Each row has a name. Each piece below is followed by the name of the row it came from, unless a question asks for something else. Each question is about the rows just above it. Places in a row count from 0.

[118  96 125 139 103 132 134 119 124 130 137 117] -> z_376
[156 117 145 150 152 125 113 131 134 147 138 112] -> z_127
[102 124  62 110  77 112 159 133 136  85 139 150] -> z_240
[ 99 166 148 156 145 163 119 139 134 143 130 150] -> z_492
[104 137  69 124  83 109 152 133 133  91 133 148] -> z_839
[110  67  36  47 116 106 190  89  78  76 107  95] -> z_346
[113] is at row and place -> z_127, 6
Row and place of [109] in the named rows: -> z_839, 5

[111 163 142  89 154  46 142 155 142  74] -> z_50
[111 163 134  89 154  46 142 164  55 164] -> z_359
[198  67  65 178 132 167 170  99 112 163] -> z_183
[198  67  65 178 132 122  56  99 112 164] -> z_376
Where in the named rows is [167]? -> z_183, 5
The value that z_359 holds more than once: -> [164]
[111 163 134  89 154  46 142 164  55 164] is in which row? -> z_359
which: [111 163 142  89 154  46 142 155 142  74] -> z_50
The value that z_50 holds more than once: -> [142]

[110 171 154 136] -> z_127
[164  77  85 169] -> z_346
[ 67  93 126  67] -> z_50
[200 154 154  72] -> z_571
[212 187 126 174] -> z_183
[ 95 144 147 126] -> z_492
[ 58 114 134 154] -> z_839
[ 81 167 208 221] -> z_376
[118 183 109 188] -> z_644
[164  77  85 202] -> z_240
[ 58 114 127 154] -> z_544
Where in the named rows is [127]? -> z_544, 2
Where in the named rows is [110]? -> z_127, 0
The value that z_50 holds more than once: -> [67]

[164  23  23  43  23]  z_183
[226 217 184 210 130]  z_644
[ 37 185 230 236  91]  z_571
[202  57 212  18  39]  z_50
[164  94 116  59  52]  z_359
[226 217 184 182 129]  z_376
[133 107  29  78 160]  z_839
which: [226 217 184 182 129] -> z_376
The value that z_183 holds more than once: -> [23]

[120 127 123 122 109 115 124 135 124 126 138 133 117 112 113 109 124 165
 139 123  95 132 150  95]  z_839
[109 137 136 123 129 122 129 118 128 126 108 130 123 145 131 122 131 103
 132 129 108 132 145 116]  z_127
[121 138 124 135 133  41 126 117 130 124 138 112 124 124 132 129 151 134
 126 135 140 135 171 137]  z_359
Where do [109 137 136 123 129 122 129 118 128 126 108 130 123 145 131 122 131 103
 132 129 108 132 145 116] appear? -> z_127
[121 138 124 135 133  41 126 117 130 124 138 112 124 124 132 129 151 134
 126 135 140 135 171 137] is in which row? -> z_359
[120 127 123 122 109 115 124 135 124 126 138 133 117 112 113 109 124 165
 139 123  95 132 150  95] is in which row? -> z_839

[ 91 179 107  91 104  91 111  32  91  91]  z_183
[ 91 179 107 175 104  99 111 176 148  93]  z_571
[ 91 179 107 150 104  99 176 176 148 190]  z_544
Repeated in z_183: -> [91]
Row and place of [175] in the named rows: -> z_571, 3
which: [ 91 179 107  91 104  91 111  32  91  91] -> z_183
which: [ 91 179 107 150 104  99 176 176 148 190] -> z_544
which: [ 91 179 107 175 104  99 111 176 148  93] -> z_571

[124 107 140 161 131 154 112] : z_571
[100 157 100 201 100 100  63] : z_346
[141 141 103 222 141 141 141] : z_127
Where in the named rows is [140]? -> z_571, 2
Repeated in z_127: -> [141]
Repeated in z_346: -> [100]
which: [100 157 100 201 100 100  63] -> z_346
[141 141 103 222 141 141 141] is in which row? -> z_127
Row and place of [112] in the named rows: -> z_571, 6
The row with [124 107 140 161 131 154 112] is -> z_571

[158 128 158 126 126 127 180] : z_492
[128 151 214 131 128 181 126] : z_359
[142 159 162 142 126 174 127] : z_346
[128 128 128 190 153 127 210] : z_183
[126 128 128 181 185 126 160] : z_571
[137 209 194 184 128 185 128] : z_839
[180] is at row and place -> z_492, 6
The value that z_346 holds more than once: -> [142]
Row and place of [162] in the named rows: -> z_346, 2

[ 83 146 131 128  99 140 185 152 181  85]  z_359
[105 128 128 128 117 132 142 134 138 128]  z_571
[138 144 108 134  94  57 139 102 126  21]  z_50
[119 124 128 128 145 128 123 144 124 204]  z_492
[122 128 136 127 137 147 122 128 125 158]  z_183
[123 128 129 123 127 128 123 127 127 123]  z_346
[119 126 133 127 133 143 128 133 126 159]  z_127
[128 132 128 128 107  85 130 110 126  66]  z_644
[128 135 113 132 107 106 131 109 125  58]  z_839
[124 130 126 128 123 118 125 123 128 119]  z_544
[124 128 128 128 128 126 125 128 125 128]  z_376
[194 128 128 124 156 128 107 112 110 146]  z_240
Repeated in z_571: -> [128]
Which value appears more than once in z_240? -> [128]
Where do [124 128 128 128 128 126 125 128 125 128] appear? -> z_376
which: [128 132 128 128 107  85 130 110 126  66] -> z_644

[123 132 121 121 128 130 120 124 141 136 128  66 123 128 130 133 131 121] : z_492
[123 128 121 121 128 130 120 127 141 192 128 130 120 128 131 132 131 123] : z_644
[123 128 121 120 128 130 120 127 133 136 128 123 130 128 131 133 131 123] : z_359
[124 128 121 121 128 130 124 127 141 136 128 123 130 128 130 128 134 123] : z_571
[123 128 121 121 128 130 120 130 141 192 128 130 120 127 129 139 131 123] : z_376
[123 128 117 121 134 149 120 123 141 136 128 124 130 126 130 133 131 123] : z_127
[123 128 121  87 128 130 120 131 131 136 128 123 121 128 131 132 131 123] : z_50
[130 151 121 121 128 130 120  72 141 144 128 123 130 128 130 133 131 123] : z_544
[123 128 112 234 128 144 120 127 141 160 128 123 130 126 131 133 131 123] : z_839
[123 127 122 121 128 141 120 133 141 139 141 123 130 128 131 133 131 123] : z_346
[123 128 137 121 128 130 120 127 141 133 128 123 130 124 130 133 131 123] : z_240
which: [130 151 121 121 128 130 120  72 141 144 128 123 130 128 130 133 131 123] -> z_544
which: [123 128 117 121 134 149 120 123 141 136 128 124 130 126 130 133 131 123] -> z_127
Which row holds [123 128 137 121 128 130 120 127 141 133 128 123 130 124 130 133 131 123]? -> z_240
The row with [123 128 121 120 128 130 120 127 133 136 128 123 130 128 131 133 131 123] is -> z_359
which: [123 128 112 234 128 144 120 127 141 160 128 123 130 126 131 133 131 123] -> z_839

[238 143 238 101  74 168 238] = z_544
[ 71 206  90 228  74  89  70] = z_240
[ 75 144  89  82 249 212 174] = z_376
Row and place of [144] in the named rows: -> z_376, 1
[70] is at row and place -> z_240, 6
Where in the named rows is [90]? -> z_240, 2
[75] is at row and place -> z_376, 0
Where in the named rows is [174]? -> z_376, 6
Repeated in z_544: -> [238]
The row with [ 71 206  90 228  74  89  70] is -> z_240

[ 94 145 109 122 122 134 126 142 113 142 133 131 147 142 109 122 135 129
 122 163 131] = z_359
[ 65 118 116 140 220 152 135 106 100 154 136  91 166 165  88 107 134 147
 189 196 137] = z_183
[ 77 115 117 140 213 151 135 106 105 151 134  93 162 162  92 106 133 146
 185 184 137] = z_50
[ 87 141 113 136 208 147 133 116 110 143 133 100 149 143 106 132 134 132
 137 171 131] = z_127
[ 67 116 116 141 218 152 135 105 100 154 135  91 166 165  88 105 133 148
 191 195 138] = z_240
[ 89 105 120 142 210 151 135 101 109 150 132  91 162 165  91  99 132 150
 198 174 138] = z_346
[ 61 145 102 135 227 150 133 120  99 153 137  97 160 147  93 135 138 132
 137 199 131] = z_492
[104 100 174 149 149 149 137  71 116 142 131  89 168 165 103  93 114 152
 204 159 138] = z_644
[104 159 174 149 149 149 137  71 116 142 131  89 151 165 103  93 159 152
 204 159 138] = z_839
[ 97 116 118 139 200 148 134 107 113 143 131  95 149 149 105 111 133 140
 166 162 133] = z_571
Repeated in z_644: -> [149]
[ 94 145 109 122 122 134 126 142 113 142 133 131 147 142 109 122 135 129
 122 163 131] is in which row? -> z_359
Which row holds [104 159 174 149 149 149 137  71 116 142 131  89 151 165 103  93 159 152
 204 159 138]? -> z_839

[100 138 113 138 142  87 115 112] : z_839
[107 152  89 213 105 107 138 146] : z_183
[123 118  91 160 116 164 146 137] : z_376
[148  95 128  86 132 141 132 132] : z_492
[148  95 128  86 100 116 139 151] : z_644
[137 102 128  95 159 125 134 104] : z_359
[109 154  97 201  94 113 132 155] : z_346
[156 116 134 129 123 166 149 138] : z_240
[123 118  91 160 116 113 138 140] : z_544
[139 135 169  88 129 153 118 126] : z_571
[134  99 106  94 157 119 132 106] : z_50
[144 101 158  46 146 140 115 113] : z_127
Which value appears more than once in z_492? -> [132]
Which value appears more than once in z_50? -> [106]

[162 117 111  93 145  85  88 148 116 109 120 183  83  83 116  30 173 168
 150 140 116  63  83 164 103 170] -> z_644
[124 145 111 113 141 126 139 141 103 162 134 149  97 138 141 181 149 125
 168 160 141 102 112 127 171 132] -> z_544
[ 80 117 167 168 165  85 131  48  76 143  84  82 188 116 179  86 121  86
 123 117 157 182 104 140  94 146] -> z_240
The row with [162 117 111  93 145  85  88 148 116 109 120 183  83  83 116  30 173 168
 150 140 116  63  83 164 103 170] is -> z_644
Where in the named rows is [123]? -> z_240, 18
which: [ 80 117 167 168 165  85 131  48  76 143  84  82 188 116 179  86 121  86
 123 117 157 182 104 140  94 146] -> z_240
Where in the named rows is [112]? -> z_544, 22

[111 167 110 110 178 128 142 164  95] : z_571
[167 167 110 205 178 157 142 164  95] : z_240
[ 35 124 147 169 132 124 111 132  76] : z_376
[137 127 175  65 123 128 175 118 175] : z_50
[ 35  94 147 169  59 116 111  91 139] : z_544
The value that z_50 holds more than once: -> [175]
Repeated in z_571: -> [110]
The value that z_240 holds more than once: -> [167]
[123] is at row and place -> z_50, 4
Where do [ 35 124 147 169 132 124 111 132  76] appear? -> z_376
which: [167 167 110 205 178 157 142 164  95] -> z_240

[120 130 123 113]  z_839
[119 126 127 124]  z_359
[167 167 167 167]  z_376
[130 118 127 141]  z_571
[120 132 120 113]  z_644
[136 128 132 128]  z_50
The value that z_376 holds more than once: -> [167]
Which value appears more than once in z_50? -> [128]

[135 217 104  89 206  85  91 113 134 135 156 111]  z_376
[190 156 156 106 218 134 136 100  27 111 156 112]  z_127
[133 131 110 109 157 104 110 110 128 115 125 143]  z_359
Where in the named rows is [133]? -> z_359, 0
[89] is at row and place -> z_376, 3
The value that z_127 holds more than once: -> [156]
Repeated in z_359: -> [110]
The value that z_376 holds more than once: -> [135]

[139 101  84  92 180  84 139 217] : z_544
[193 101 113  84 193 193 193  91] : z_127
[193 101 113  84 134  83 139 128] : z_346
Which value appears more than once in z_127? -> [193]
which: [139 101  84  92 180  84 139 217] -> z_544
which: [193 101 113  84 134  83 139 128] -> z_346
Where in the named rows is [83]? -> z_346, 5
[180] is at row and place -> z_544, 4
[91] is at row and place -> z_127, 7

